Each row is where one point has got to under a steady rotation. How many ticks took it there?
The counts run from 0 to 1329.
[  0.2 -11.1   3.5 -15.6  -9.9 -27.9 -20.7  20.9 -11.5  17.0 -13.3  24.6
   9.9   1.8  34.1  -1.7  22.2  -2.5   9.9  13.2 -14.8  22.1   4.1  14.0
  14.2  21.9 -15.7  -7.8  23.3  18.6   0.0   0.6 -18.8  26.0 -21.8  12.8
  55.9   3.8  53.7  12.6  -6.0]	1266
[ 32.0   5.7   6.2 -31.2 -17.1 -50.3  -8.8   4.9  -3.5  14.2 -10.6 -38.0
  11.8  10.6  21.0   4.6  29.2  16.3  -2.4  12.9  33.1   9.5  -1.1 -13.0
  -0.2  13.2  15.1   0.7  -7.7   0.3  10.1  -3.1  -7.3   5.0   2.1   8.1
 -10.5  17.6 -30.6  10.6 -46.0]	1121
[  8.6 -26.4 -24.7  24.3  52.0 -15.9  17.9  -1.8  19.2   4.9  -5.6 -20.2
 -13.1  -4.0   0.9 -21.6  11.7 -11.3  -6.0  -2.1  22.7 -10.1   1.2 -24.7
 -35.1 -11.9  13.0  30.0 -11.5  13.4 -13.7  35.3 -11.0  13.9  -6.2 -25.8
  -9.5 -20.7   8.4 -27.7 -23.3]	52
[ 20.2   4.2  -6.1 -27.6 -35.6 -33.7 -44.0  19.7 -12.2  39.5 -16.0 -33.6
   2.5  14.2  17.8   6.6   0.7 -11.6  14.2  16.1  38.3 -21.2  -4.5  11.8
   7.4  21.7  20.5 -40.4   7.8   9.8   2.3  -7.7  16.9 -15.9  -1.1 -10.0
  20.3  10.2   0.2  19.4  -1.4]	1282
[ 22.0 -31.5 -13.5 -31.7  43.5  -8.2   9.5  24.4  -6.1 -11.5   8.5 -23.9
  -1.9   1.4  19.6 -13.7  -4.1 -10.2  12.5  -1.5  -2.5 -12.6 -16.4  18.2
 -32.7  51.7  -2.3 -27.4  13.7 -11.4  -1.8 -34.3   2.2  19.6 -19.3  11.2
  35.2   8.4 -10.5  28.2  13.9]	1296
[-12.5 -13.6  12.5   7.6  22.2  17.1  -5.9  -5.9  21.1  -9.3  -2.4   7.4
 -12.7  26.5   0.3  29.7 -24.8 -35.0  14.3 -36.5  -7.3  -2.3  12.6 -34.8
 -42.6  30.1 -24.2 -20.5   1.0  -7.6 -28.3  -8.2 -17.1  18.7 -19.0  -3.4
  17.8 -26.7 -13.1  11.9 -37.1]	450
[  9.0  -1.6  16.8   0.0  38.2 -28.9   1.4 -25.7  29.7 -14.3   6.0 -13.6
 -24.9  -0.8  26.3   9.2  26.4 -11.6  18.5  20.0  13.2  -9.2  -3.4 -37.9
 -11.7   9.4 -16.7  -4.3   8.0  10.6 -11.4   2.7  12.0  42.2 -14.9  -5.5
  21.2 -15.5  30.7  14.8  -8.7]	349
[  5.8   2.2 -24.6  26.7 -18.2 -40.9   4.2   5.4  32.1  21.6 -18.6 -51.1
  13.3  -9.6  28.1  -5.9  45.6 -13.8  13.0   8.6  20.2  -8.8  16.7 -24.1
  -1.7   0.6  14.4 -11.7   2.9  24.1  25.6  -3.6 -16.4  30.5  -0.7 -19.6
  -5.6 -15.0  -9.6   9.5 -20.3]	797
[ 20.5  12.2  15.2  18.8   6.6  -4.9   4.8 -22.3   8.0   0.9  21.6 -26.7
  -4.3  22.7 -13.2 -33.5  -5.1 -25.8 -19.7   6.9  28.6 -15.8  12.7 -23.1
  13.4   9.1  -2.9 -28.0  -2.9  12.3  12.8  10.4 -34.6   8.6 -17.0 -39.8
  -4.9 -36.3 -47.9 -20.2 -15.1]	887
[ -3.1 -27.4 -29.9  11.2  23.4   0.8   9.9  -1.4  13.9  22.7   7.0 -23.9
   8.5   0.3 -22.3 -24.7  18.7 -17.7  -8.0 -21.0  14.4  11.9  17.0 -28.4
  14.7  -7.9   0.2  26.4 -12.6  35.5  -2.9  -1.0 -26.6  13.5   1.1 -17.7
 -15.9 -19.6 -23.9 -29.8 -46.4]	374
[  9.5 -25.0  -7.1  -1.0  33.1 -24.4 -18.9   5.4  23.8  -8.3  16.7  -8.5
 -14.0  -1.5  -2.2  -6.6  14.8 -17.6  19.3 -10.4  16.2  15.7   2.0 -46.0
   1.8  21.4 -19.0   3.1   3.0  13.3   1.3 -27.8   1.7  44.5 -25.5   7.3
   6.2 -15.7 -13.3  26.9 -54.4]	880
[-23.5 -26.9  10.6   2.7  30.9  14.5 -12.4  12.0  -1.2 -11.6   5.3  -1.6
 -12.2  -2.5 -18.6 -39.0 -21.4 -12.1 -12.6 -19.3  40.6  -2.4  26.3   5.6
  -0.8  17.7   2.4 -11.1 -23.5  -2.7  16.7  13.8 -36.9   9.3 -24.0 -28.0
  18.8  -4.0 -41.5 -33.3 -29.2]	678
[ 21.3  -1.0  17.0  -0.4 -16.9 -17.9 -38.1   8.6  -6.2   5.0   7.8   2.6
  14.5  35.3 -21.6   4.4 -11.8 -20.1  -8.5  -1.5  36.1 -14.3   9.0   7.8
  -9.0  34.9  30.4 -11.9   0.2  18.9 -15.3  39.6 -27.4  -9.7  -1.3 -12.5
  37.9 -14.2  18.1 -21.2  14.9]	644
[  4.4 -40.2 -14.8  11.5  31.7   7.4  -7.1  -8.7  11.6 -12.3  36.2 -26.0
  -8.2  -1.8 -32.8 -44.6  28.5 -13.7  -5.1  11.1  30.4  -2.0 -14.8 -14.7
 -30.6  15.8   6.5  28.6 -13.7  25.9  18.1  15.1   0.0  21.4   8.1 -11.2
   5.4  -9.2 -36.3 -19.7 -18.7]	583
[-17.2  -0.9   9.5   9.6 -27.1 -10.5  16.7 -30.5   9.5  16.3 -16.2 -23.9
   1.6  15.9  46.0 -13.3  -1.5 -21.2  10.2  -3.2  20.2 -28.0  45.1  -9.0
 -15.7 -17.6   4.2 -31.9  -4.0   7.2   1.8  14.9 -34.1  11.6  -2.8 -12.2
  -5.2 -11.4 -19.7 -11.0 -26.0]	272
[  8.7   0.7 -11.8 -16.1 -17.0 -20.6 -43.7  35.2   4.7  28.0 -17.1  -1.7
  26.0   8.5  -7.3  -7.2  38.6  12.4  -9.9 -11.7  -6.8   4.5   0.4 -27.3
  15.9  35.7  11.8  -3.4  10.2  29.6  19.7  11.0   0.4 -14.9 -36.7 -16.9
   5.0 -10.8  -3.1  -1.6 -30.2]	733
[ 29.5 -10.4   6.2 -19.2 -22.4  -6.9 -29.4 -40.4   7.7  -5.0   8.1   4.3
  24.6  57.5  18.9   0.2 -17.8   8.0   7.2  -0.8   8.8 -32.6  -8.8 -22.0
 -13.6  23.8  20.3   9.6   8.1   3.4   2.6   6.7  -7.3  10.7 -11.9   8.2
  -4.8 -33.2  34.5 -35.8 -17.5]	1061
[  6.9 -23.7 -18.0 -14.1   9.9  -1.4  -2.5  22.9  13.5  18.1 -18.6  -0.7
  14.1   6.7 -10.2 -29.1  30.5   8.2 -13.3  -8.9 -19.6 -30.1 -13.8 -11.1
 -36.9  20.7  25.3 -14.9  18.4   1.5  37.8  -0.4  12.3  -9.8 -30.0 -22.7
 -11.6 -19.6  -3.8 -23.9  -2.3]	828
[ -5.5  -2.3   4.2  11.8  13.9 -30.4  -4.9 -10.4  15.7  -6.0  11.4  -9.7
   7.5  13.2  48.3 -20.1  10.7  -6.2  17.0 -18.7  22.2 -22.1  10.2 -13.3
   5.6   6.9  13.2   8.9  19.1  19.4  18.4 -26.7   9.0  42.0 -28.2   7.5
  13.0 -18.6  50.8   5.5  -7.8]	123
[ 11.5 -10.7   3.1  10.0 -11.8  -0.1 -17.4   0.4   7.4  15.6 -19.9  -2.9
  21.7  37.6 -11.8   3.4  12.5  -2.0 -25.0   5.0  -3.2  -9.3   5.2 -34.0
  24.1   9.6   3.7  31.0  -7.9  32.7  19.6  43.4   1.5  -7.4   1.6 -33.9
   7.4 -46.3  31.3 -36.5 -24.5]	518
[ -7.5 -49.9  10.3  13.5  13.6 -28.3   2.2  10.1  12.2  17.9  -4.7  -0.9
  -0.8 -13.4 -27.2 -17.7   2.5 -37.4 -10.8   8.4   6.8  -9.0  22.7   8.3
   9.6  -9.8 -22.3  14.7  -7.1  10.0  42.9  29.6 -14.0   8.1  -4.9 -36.9
  32.3 -22.2 -16.2 -21.4 -24.9]	1131
[ 10.1  -7.9  -3.6 -47.0 -17.6 -12.7 -39.8  25.2  -7.1  38.2 -37.1   2.3
  18.3   7.3   4.0   7.8  -5.1  11.3   6.0  -6.1 -26.9 -11.4  14.1  14.8
  28.7  29.2  10.9 -53.0  15.6   7.3  -7.2  -6.7 -21.0 -13.0 -25.5  -7.9
  12.6  -1.9  17.7 -19.1  -0.9]	1056
[ -1.6  10.0  15.7  -1.9  12.7  -2.5   6.9  10.9   1.7 -16.8  50.0   5.4
 -22.3  33.0  14.7 -30.8  -7.4 -43.8  19.9  -9.0  24.3 -17.6  15.0 -18.8
 -28.4  23.2   3.7  -6.8  31.1  34.7  -2.3  -3.4 -35.1  -4.0 -25.7 -19.1
  22.4 -14.5  17.2  21.0  -1.0]	546
[  8.5 -19.3  13.8 -32.6  12.6  -0.4 -12.9   0.4   0.4  17.6  10.4 -13.6
 -27.4  16.6 -17.2   1.8   6.6 -22.5   0.7   5.8  30.5  -2.7   0.2  -8.1
 -48.0  13.5 -12.4 -29.3  -3.7 -18.4 -45.5  31.5 -28.4 -29.9  21.4 -14.1
  17.3  23.2 -23.1 -29.7 -18.7]	901
[ -3.5   4.7   0.5 -11.7 -11.1   8.8 -39.0  -2.0  -9.8  14.3  10.7 -10.1
  -7.2  28.4  -8.7 -27.1 -19.5  10.2 -10.2  14.1  54.1 -24.4  -5.6   6.6
 -28.5  18.5  26.0 -33.4   6.7   5.4 -15.6  23.8 -14.1  -4.3   2.4 -17.0
  23.5 -18.1   8.3 -35.1  12.5]	757
[ 17.9 -34.8   9.4   3.5 -21.0 -41.4 -30.3 -19.3  20.4   4.2 -12.0  21.6
  11.4  22.3   9.1   2.2  11.1  -0.8   8.4  17.7 -17.2 -18.1   1.1 -23.0
  10.9   6.5  -0.2   7.7   3.4  -0.3  41.8   2.9   6.6  25.0 -35.7  14.3
   4.5 -22.1  19.1 -20.1 -42.7]	1042
[  5.2 -18.2   9.7 -37.3 -35.4 -19.1  -5.7 -18.1  -1.2   7.4   4.3  -4.2
  20.1  34.3  30.0   6.4  21.8   7.0   2.8   9.3  -5.5  37.1   4.4 -12.5
  -8.6  10.8 -22.2  13.0   3.3  12.5   0.1  -1.4 -10.3  12.0  28.2  21.2
  20.0   7.5  19.0  -9.9 -57.2]	1140
[ -9.9 -28.0  16.9 -10.2  14.3   3.2  22.1   8.5  -5.1 -16.3  16.8  -1.7
  -7.3  11.3  11.4  -7.6 -37.1 -14.1  -3.9 -24.4  26.0  18.3  12.2  -5.1
 -51.5  19.5  -7.5  -1.8   1.1 -15.7 -30.7   3.1 -30.2  29.8  25.9  27.9
  43.7   6.6  -1.6  -9.8 -42.2]	467
[ -2.5  23.0  22.6  10.7 -19.2 -19.3 -41.5   7.3  20.6   5.3 -14.0 -11.3
  -8.1   9.7  32.5   9.2  -1.2  -6.0  17.3 -29.1  62.9 -20.9   1.3  -2.3
 -13.6  19.4  41.6 -15.4 -12.4   2.8   5.4   6.6   7.2   5.7  -9.0 -22.3
  -1.1  -6.7  13.7 -28.9 -14.7]	29
[-17.4   2.2  38.5 -24.1  21.2  -4.9  21.2 -29.9   8.3  -2.9  34.8  -8.6
 -24.4   6.4  28.0 -20.3  -4.5 -20.8   6.2   3.8  29.7   5.0  -7.3  15.4
 -40.2  13.3 -13.0 -39.6  17.8 -11.8 -22.4   2.0 -22.1  -2.9  13.6  -8.8
  40.0   2.8  17.7 -16.4  12.1]	1206
[ 22.7 -27.5  29.4 -13.0   3.8 -29.1   9.1   5.6  -4.6  -1.3  -2.9   9.1
  11.4  22.2   0.3   1.9 -13.6 -10.7 -23.8  -1.6   5.3  25.7   8.9   6.4
   9.7  -7.4   4.1  10.4 -16.6   6.7  -3.2  42.6 -38.5   0.0  21.5  -7.4
  25.6  -3.1  18.1 -54.9 -43.4]	275
[ -1.3 -42.0  -9.4 -33.2  -1.7 -23.3 -26.1  26.6   2.5  29.4 -20.0  15.0
  26.7   1.3  10.2   4.8   7.3  12.0   9.3 -23.4 -15.4   3.8 -12.8   0.6
 -50.2  37.8  32.3 -21.0  19.8  10.9  11.0  -3.9  25.1 -18.1   4.1  13.1
  30.3   4.5  22.1  -3.0   6.5]	621
[ 20.1 -30.8 -25.5 -15.0 -13.8 -22.0   2.6  18.8 -10.7  50.4  -3.6 -19.7
  13.5  -4.8 -17.0 -14.7  47.6 -25.4   3.2  28.7   2.9  -3.8 -32.7  13.3
   5.4  -6.6   3.2  10.5   8.6  13.7  19.5  11.0  -8.4  -8.7  14.8 -27.2
  21.5   5.3   0.2 -20.5  -6.3]	924
[ 16.1   1.2  27.5   2.4  14.2 -16.0   2.0  -3.3   4.5 -17.9  18.9 -22.8
   7.7   5.6 -14.8 -30.1   6.8   2.7 -22.0  19.9  39.8  20.3 -22.8  -1.6
   4.0  21.0  -5.8 -12.4   4.1  -4.5  31.0  13.9 -26.0  11.0   1.1 -29.0
  19.1 -38.3 -11.3 -43.1  -5.5]	888
[-32.8 -20.5   1.9 -20.2   2.8  -5.4   0.7 -23.1  32.2  23.6  -7.0   9.9
   3.4  -3.3  19.2  -7.1  30.2 -10.3   6.3 -12.6 -28.1 -24.5  28.4 -21.4
  -6.1  12.7  -2.1 -44.1  31.6  10.6  11.0  -6.3   2.7 -11.9 -28.0  -7.7
 -10.0  -4.8  -4.9  -0.2 -30.8]	397
[ 16.3 -16.3  11.9 -10.2  24.0 -48.6   1.6  34.9   5.8  12.1  15.3 -11.3
  -9.8 -16.4  -4.4 -29.6  14.0 -11.3   3.8  -9.6  32.4  11.3 -14.6  12.4
   7.4  17.5  21.2 -19.5   6.8   3.0  42.3 -25.2  -5.7   8.5 -14.5 -26.0
  14.4   9.4   3.3 -21.9 -37.7]	41
[ -5.9 -12.9  26.8 -28.2 -27.9 -23.0  -9.4 -34.8   5.4  29.2 -10.4   2.5
  -1.9  37.3  27.0   1.4  12.8   9.6  -2.1  16.6   4.8 -49.5  -1.2   5.5
 -17.0   7.2   3.4 -32.7   9.7 -12.7  27.6   9.4  13.2 -23.3   0.3 -16.5
 -19.3  -6.1  12.4 -38.5 -28.9]	721
[ 26.2 -47.3  -0.8 -24.6   7.0 -52.6 -13.4 -21.2   9.2  30.5  10.3 -20.0
 -20.9  -7.4  -6.1 -11.3  35.3  -1.1  14.7  22.3   8.0  -4.5 -13.8  -7.7
   3.5  -4.1  20.9 -42.6  29.5  -4.4   5.8   0.0  -5.7  -3.5   3.8 -13.3
 -11.3  -1.4   1.9 -19.5 -18.5]	268
[ 14.8  -1.0  32.9 -25.7   1.1 -14.9  18.7   8.0  -1.3 -16.5  20.3 -15.5
 -12.9  37.2  20.5 -17.8  -7.5   2.7  -8.0  -4.8  44.0  25.2 -23.4  -9.2
 -51.0  32.6  -0.4   3.0   7.5 -12.3  -8.4  10.0 -27.3   5.8  27.5  -0.5
  29.7  -2.7   4.3 -12.6 -30.1]	466
[  7.3  -8.8 -10.4 -50.2 -32.6 -13.2 -11.8  42.4 -11.2  16.1 -25.9 -17.5
  31.6  10.3  12.9 -19.3  28.9  21.2 -12.7   9.2   4.7  20.4 -16.7   2.0
  -7.1  33.8   5.4   3.0 -11.4  -2.4  47.1  -7.7   6.1 -20.7  -0.9   1.4
  17.9  12.2 -35.2  -0.2 -34.6]	507
[ -8.4 -35.4  -6.4  14.0  -9.6 -53.8  13.3 -13.6  20.4  36.1 -23.9 -12.3
  -1.8 -11.1  26.4  -0.1  -0.6   1.7   6.2   1.5   2.3 -31.3   7.6  -5.2
 -20.7 -11.6  28.4 -37.9  10.4  -1.3  30.3  -5.2   6.4  12.3  -9.7  -6.1
 -22.3 -20.1   3.3 -21.7 -40.1]	702
[ 11.0  -2.1 -20.8 -21.0  -8.7 -12.5 -22.6  15.1  10.4  21.7 -42.8 -15.1
   4.4   0.9   5.7  -4.7  26.9   6.7 -16.4  36.5   9.2 -25.9   9.2 -29.5
  11.6   9.6 -15.9  -5.4  -0.9  16.2  18.3  21.4  24.3   0.7 -32.8 -17.6
  -5.0 -20.3  -8.7  33.3 -36.2]	201
